One turning vector, and how many steps it has turned
The counts run from 0 to 397.
[107 127 150 130 146  85 155 116 163 101 150 141 114 124 136  93  90 131
 135 133 156 147 131 166 113 186 175 117 113 127 129  94 118 138 126 177
 137 125  94 130 162 122 141 121 179 154 124 187 152 129 131 141  81 156
 153 177 120  94  92 113 146 109 115 125  61 107 131 128 141 160] -> 355
[180 147 106 113  86 132  86 127 148  95 144 169 130 123 140 146 154 148
 141 138 109  94 137 121  90 127  92 143 118 143 134  70 128 165 102 183
 161  95 114 138 112 140 115 146 123 125 140 160 118 121 161 154 111 190
 160 103 116  79 115 110 127  99  95 146 114 136  71 113 137  68] -> 318
[179 114  78 101 136 125  97 122 142  85 124 167 125  86 108 136 164 128
 199 180 122 113 169 107 151 140 144 114 145 139  99 139  98 129 138 156
 111 161 106 122  81 113 114 119 115 181 143 149 137  89 170 128 160 140
 107 135 158 109 118 122 104 131 100 139 134 135 133  87 101 118] -> 94
[162 117 101 146 119  95 167 141 130  67 138 168 124 129 124  97 165 126
 152 153  94 132 169 166 137 183 123 104 141 140 125 104 112 144 127 147
 122 125 139 107 160 121 148 132 164 148  88 214 138 118 100 116  68 172
 114 163 148 138 129 145 122 121 110 127 113 135  88 122 129 163] -> 340
[188 130 101  72  96 118  87 139 109  82 173 163 102  92 137 121 121 111
 146 122 110 153 149 138  82 139 109 116  97 160  95  89  84 138 158 156
 137 129 153  99 120 113 129 140 120 154 102 189 150  98 136 104 112 185
 120 130 104 115  98 141 102 118 103 138 137 104  98  92 127 132] -> 333
[131 141 158 100 112 106 114 139 132  86 128 189 132 109 132 132 129 146
 177 153 144 132 135 152 100 147 134 156 147 148 100  92  98 123  96 136
 178 137 140 121  93 113 125 139 147 119 195 170 142 105 202 155 149 148
 155 110 110  67 131 132 120 128 104 150 112 135 151 126 116  88] -> 213
[198 153  99 100 102 164  85 115 147  87 155 141 111 137 115 150 145 106
 186 116 143 140 128 113 123 157 140  97  98 177 116 136 141 131 150 164
 102 145  82 131 111 107 128 133 120 154 124 130 119  85 110 153 103 137
 146 143 107  98  86 104  90 125  74 144  86 109 131 132 164 137] -> 2
[163 167 158  69  75 112 127 131 128 121 125 154  91 122 177 155 115 152
 146 100 142 147 125 159 104 148 115 163  93 121 129 123  79 114 138 143
 164 125 142 125 123 131 105 117 132 131 176 166 177 111 195 148 136 134
 170 136  99  80 105 115 126 104 149 151  85 136 140 108 139 114] -> 131
[149 140 126 144 128  96  91 135 150  51 160 186 130 115 110 157 164 129
 186 126 115 123 126 123 139 100 112 172 165 162 106 105 149 138 103 112
 165 136 119 128  52 149 103 123 147 148 178 177 114 119 172 130 110 128
 138  84 138 106 128 122  97 128 114 151 118 161 134  98 135 121] -> 310
[173 142 162  92 119 146 118  93 118 104 116 131  99  78 101 188 113 119
 154 112 142 161 108 129  90 150 154 131 108 151  99 137 114 103 134 169
  95 102 106 162  91 102 132 186 179 123 161 121 145  81 132 148 158 119
 118 129  96  90 117 115 118 127 110 112  78 116 162 110 156 108] -> 383
[153 157 143 140 105 130 112 166 141  53 119 171 107 129 111  95 160 119
 189 168 115 134 146 197 115 144 144 133 156 160 130  95 129 126 104 122
 155 172 109 145 100 125 155 103 167 120 157 160 115 112 112 167 124 123
 126 126 140 108 111 128 103 146 119 127  85 162 124 172 101 107] -> 205
[207 161  93 104  99 175  97 125 143  72 134 129 115 140 123 146 153 113
 186 113 120 138 139 123 137 158 124 100 103 180 118 146 144 125 153 140
  96 168  96 123 119 114 134 120 136 163 122 135 111  97 114 151  92 136
 128 140 134  97  85 112  99 118  77 148  83 126 128 137 157 150] -> 3
[191 129 181 126 117  93 127 113 150  91 145 127  97 113 142 134 106  97
 122  96 122 185 121 188  84 131 124 156 122 129 130  74 135 119 157 136
 124 135 117 159 142 124 153 140 198 120 107 154 167  95 103 136  89 156
 121 137 110 128 110 103 111 139 152  99  81 152 120 114 129 139] -> 53
[160  97 166 131 147  88 115  99 118  88 135 186  89  64 114 168 138 123
 137 116 109 172 115 146 106 117 122 158 147 134  79 106 111 110 150 133
 128 115 138 132  66 127 119 168 191 132 144 173 126 124 138 107 128 144
 104 119 112 148 137 112 123 129 155  98 105 125 142  67  94 147] -> 62
[193 168 138 132  99 147  97 133 150  86 121 127  79  96 111 149 140 107
 168 155 141 134 134 171 117 151 152 134 142 132 129 115 138 144 127 169
 107 150  77 199 104 136 139 124 170 122 132 132 132  99  86 150 140 116
 111 143 117 119 103  95 123 156 158  90  66 148 128 147 110 103] -> 287
[146 165 130 131 106 133 114 154 129  67 144 158 109 122 101 105 139 124
 177 188 121 114 152 173 109 163 149 112 149 164 116  92 129 159  78 172
 141 142 108 160 107 118 155 136 177 103 150 165 125 105  89 144 135 140
 120 116 124  99 116 131 124 152 104 114  72 132 120 176 106  90] -> 203
[181 124  82  82 131 157 124 130 116 104 102 153 119  86 124 151 161 144
 193 182 111 110 181 102 139 156 116 101 154 140 109 151  83 138 132 167
  91 141 126 131 106 104 134 141 124 151 148 137 126  90 156 150 158 162
 104 138 175  85 120 136 125 118 104 145 120 125 128 112  82 123] -> 96
[147 145 137 124  92  79 152 138 164  87 116 163 113 142 149 129 150 154
 176 137 144 120 136 171 153 156 139 162 129 109 130 122  99 116 115 125
 170 124 130 131 115 146 107  98 137 151 182 193 176 113 200 135 139 108
 175 144 137 102 125 125 120 108 157 156 100 158 150 120 150 110] -> 126
[186 108 147 127 149  99 168  89 139 113  84 129 125 113 119 166 148 143
 178 137 138 133 127 125 150 165 140 139 151 108 129 145 117 109 122 160
  71 126 104 162 124 104 130 167 186 126 156 126 172  90 155 161 145 108
 129 154 140 102 137 111 132 119 134 119  84 168 172 109 146 124] -> 377
[150 100 165 174 139 109 122  98 164  88 118 167 119 106  95 147 144 129
 125 144 117 133 121 158 102 142 154 140 140 125 105  74 178 144  96 173
 123  78  66 148  89 134 144 165 184 134 122 159  98 133 112 151  85 164
 128 134 127 110 130  84 143 127 107 100  78 129 102 107 114 120] -> 70
[119 117 132  95 125 126 168 137  95 112 104 158  99  97 154 119 126 169
 128 150 129 145 161 155  99 181 132 138 130 116 106 111  70 129 122 167
 145 106 150 109 158 115 149 146 146 139 122 206 131 142 154 150 110 183
 122 169 128  79 116 139 162 106 120 128 108  91 130 129  89 155] -> 349
[156 153 141 156 125 153 146 126 117  60 128 127 117 123  92 168 165 123
 168 129 103 148 131 126 162 136 126 132 142 171 126 145 160 110 126 122
  84 115  96 158  98 144 141 165 200 121 158 145 104 101  80 154 105 114
 113 120 161  98 129 112  97 115  99 122  58 168 137 131 157 142] -> 390
[142 119 134 101 103 130 134 120 104  89 146 153  95  88 119 139 111 126
 113 107 124 164 116 139 102 168 159 118  75 147  79 128  97 109 165 149
 119  85 128 103 122 123 139 163 142 164 101 209 121 124 125 117 103 167
 121 159 100 119 102 113 128  96 120 126  94  70 115  94 156 150] -> 250
[175 111  75 115 153 109  99 107 150  91 134 173 133  99 100 135 156 130
 200 190 117  99 160  90 153 150 141  96 160 145 106 137 117 144 120 178
 101 143 102 135  86 105 115 130 129 179 134 147 135  93 157 124 158 144
 113 130 169 107 131 129 109 135 101 130 123 138 124  94 116 126] -> 93
[181 164 122 103 114 174 106 127 123 114 134 114  61  80 136 169 133 135
 154 144 121 148 150 136 120 147 119 139 150 140 120 147 102 152 139 167
  98 148 110 191 107 125 142 141 183 116 146 115 140 107  88 146 143 117
 102 135 136 102 102 119 141 138 157  94  59 134 130 130  82 122] -> 284
[149 167 174 108 101 169  98 144 118  69 146 138 110 116 129 161 120 119
 156 110 129 151 116 146  92 118 105 159 145 175 108 113 148 131 114 114
 141 137 124 153  98 138 154 149 173 107 177 139  86 105 111 175 107 155
 114  85 115  63 108 119  99 132  94 125  70 141 131 147 118 115] -> 302
[165 151  97  87 101 144 108 141 135  79 119 134 123 124 112 102 126 119
 180 181 136 109 160 152 111 188 169  86 120 145 128 109 111 145 106 184
 113 130 100 140 143  92 166 131 132 133 121 151 130  84 114 165 139 165
 116 138 124  79 107 126 105 145  70 129  99 113 113 156 137  85] -> 102
[106 134 150 123 133 100 168 125 148 119 139 144 109 125 145 103  94 146
 126 136 148 152 152 151 110 189 157 114 132 130 129 101 112 136 116 175
 134 112 107 132 181 114 153 138 182 136 125 188 137 131 116 150  73 168
 142 179 133  87  96 128 156  98 106 127  63 111 123 138 122 168] -> 354
[120 120 130 116 127 127 138 116 125 109 108 140  80  59 133 165 110 163
 122 150 158 131 143 136 128 173 180 149 128  95  97 148  93 124 156 161
 137  92  95 133 112 137 116 119 130 189 141 185 136 137 176 135 141 143
 116 172 133  99 103 104 147 110 164 128 102 100 135  78 105 137] -> 264
[212 127 136 128  74 146 129 109 106 101 102 159  70  83 151 174 160 130
 120  98  98 160 127 163 100 147 112 161  93 131 105 111 115 111 164 149
 120  89 122 141 108 145 132 162 163 125 102 170 129 133 111 143 102 151
 129 151 105 136 116 104 136 108 162 110  94 117 108 110 110 147] -> 150
[152 115  98 127 160 137 127 114 141 100 122 128 104  64 135 167 141 150
 159 164 125 113 167  96 142 134 127 160 189 108 109 145 112 150 148 156
 117 138 100 161 105 132 112 126 124 184 139 147 115 122 163 138 130 147
  86 143 179  84 108 110 141 123 154 121 119 142 122  81  69 156] -> 178
[112 139 133 104 132 153 155 122 124 131 113 113  82  77 159 171 102 174
 119 137 142 138 150 117 123 179 143 142 134  98 116 147  99 138 144 180
 114  87 105 157 145 138 141 137 146 157 145 163 123 139 146 162 123 168
 115 164 151  59  90 114 165 102 152 124  78 106 122 110  89 150] -> 266
[126 121 111 169 139 103 186 133 129  78 118 134  95 122 125 126 146 145
 142 140 107 133 151 141 171 185 139 122 135 130 114 145 134 125 141 141
 103 102 105 123 145 153 128 128 165 179 117 215 115 148 112 139  83 146
 114 182 169 124 118 124 138  95 139 114  77 129 114 105 137 189] -> 257
[186 135 109 119 103 106 117 121 168  83 140 144 153 159 151 129 156 137
 158 137 104  98 142 130 110 142  88 138 130 143 151  73 145 159 104 162
 134 107 124 139 158 121 134 125 137 148 125 154 131  99 157 162  71 184
 143 118 141  80 120 116 101 111  80 157 121 167  71 126 157 103] -> 322
[163 144 125  88 144 129 125 118 123 121 140 115  81  57 139 177 112 138
 182 128 142 160 147 109 153 144 121 145 168 128 115 168  97 136 161 142
  97 171 124 175 108 131 130 130 174 153 166 134 162  97 138 120 147 116
  93 141 157  95 110 123 137 130 168 112  77 157 166  90  94 165] -> 279
[142 181 105 122  82 162 149 161  95  64 108 114 117 123 129 125 157 145
 149 139 135 107 151 152 120 182 130 150 127 151 128 141 104 139 123 154
 128  95 122 142 172 129 145 139 128 125 123 196 100 115 124 179  97 158
 115 145 118  80 105 131 118 105 107 156  88 124 113 171 138 112] -> 18
[142  76 156 162 170  77 145  98 169  87 117 165 149 114 114 159 146 140
 146 144 125 110 122 119 136 141 133 148 170 112 115 105 165 133  97 161
 111  96  88 141 102 126 137 163 181 155 140 154  96 123 161 160  92 166
 124 132 154  88 149 103 135 115  99 113 105 146 123  94 119 140] -> 74
[194 121 123 121 105  70 141  98 132  97 141 164 101 106 133 170 159 132
 158  86 115 159 104 130 136 147 106 150 107 135 100 123 107 123 155 141
 118 111 146 139  95 127  95 167 161 130 124 188 189  99 155  93 121 115
 148 140 105 155 133 126 111 112 167 122  95 142 147  76 157 146] -> 144
[153 178 101 110  77 190 132 162  90  60 101 133  96 104 136 137 160 135
 149 136 131 116 158 164 114 172 143 154 105 150 118 142  95 123 142 140
 139 108 117 130 146 129 147 126 107 138 129 189  99 118 128 181 105 161
 109 146 116  89  89 120 115 116 115 154 101 116 119 159 133 111] -> 17
[184 135 117  93 100 107 144 126 116 113 130 195 109 130 160 148 173 164
 171 119  75 138 156 111 128 130  70 136 118 152 111 116  83 118 132 136
 138 128 167  98  99 127 100 140 148 137 160 158 158 121 171 119 117 137
 162 118 157 108 141 139 122  76 118 161 111 154 120  87 121 147] -> 229
[175 152 102  97  89 147  91 127 133 101 140 165 120 122 151 160 168 164
 146 138  94  98 151 111  93 123  75 163 137 144 129  91 120 156 104 176
 157  88 129 135 107 139 122 158 128 119 149 150 115 127 162 164 103 184
 146  94 133  74 117 118 134  95  99 152 113 145  81 117 113  84] -> 317
[123 158 152  76 106 127 130 140 120 113 144 172 120 133 148 126 118 162
 165 140 117 132 135 139  83 137 101 149 133 166 121  92 103 143  83 147
 166 124 147 118 115 116 134 159 171 105 196 154 129 112 165 165 116 162
 164 105 122  44 124 145 123 101  77 146  90 129 130 143 127  99] -> 216
[191 150 153 130 115 149 142 111 152 131  88 145  69 110 133 140 144 138
 156 131 122 147 154 154 117 155 131 124 122 132 148 124 113 119 139 172
 111 147  68 163 128 130 131 127 186 142 138 111 148 122 101 164 114 112
 147 168 162 107  96  85 151 102 144 114  46 147 133 120 102 149] -> 371
[170 158 155 138 114 143 116 116 129  57 133 132 102 108  78 161 138 100
 154 113 132 154 104 153 119 139 162 131 107 168 107 131 156 110 125 139
  94 117  78 161  85 131 131 157 185 140 145 132 109  92  88 145 125 114
 123 125 122 118 109 102  93 128 107 110  46 150 139 124 172 115] -> 388
[139 123  95 161 172 117 138 122 150  89 147 121 115  89 113 155 144 142
 148 149 120 120 162 105 170 144 125 151 190 119 126 138 162 152 133 152
 106 130  80 164 118 143 122 115 155 184 134 165 110 133 123 131  76 152
  94 159 199  98 104 100 138 113 137 129  92 157 110  84  95 176] -> 174
[175 150 121 100  88 156  94 136 122 102 137 167 108 109 156 150 166 160
 154 132  98 115 146 121  94 111  67 162 138 155 122 102 120 143 121 158
 165 109 138 131  96 144 115 132 130 138 154 146  99 135 161 158 112 172
 140 105 133  73 117 122 119  98 112 155 130 145  86 110  94 102] -> 316
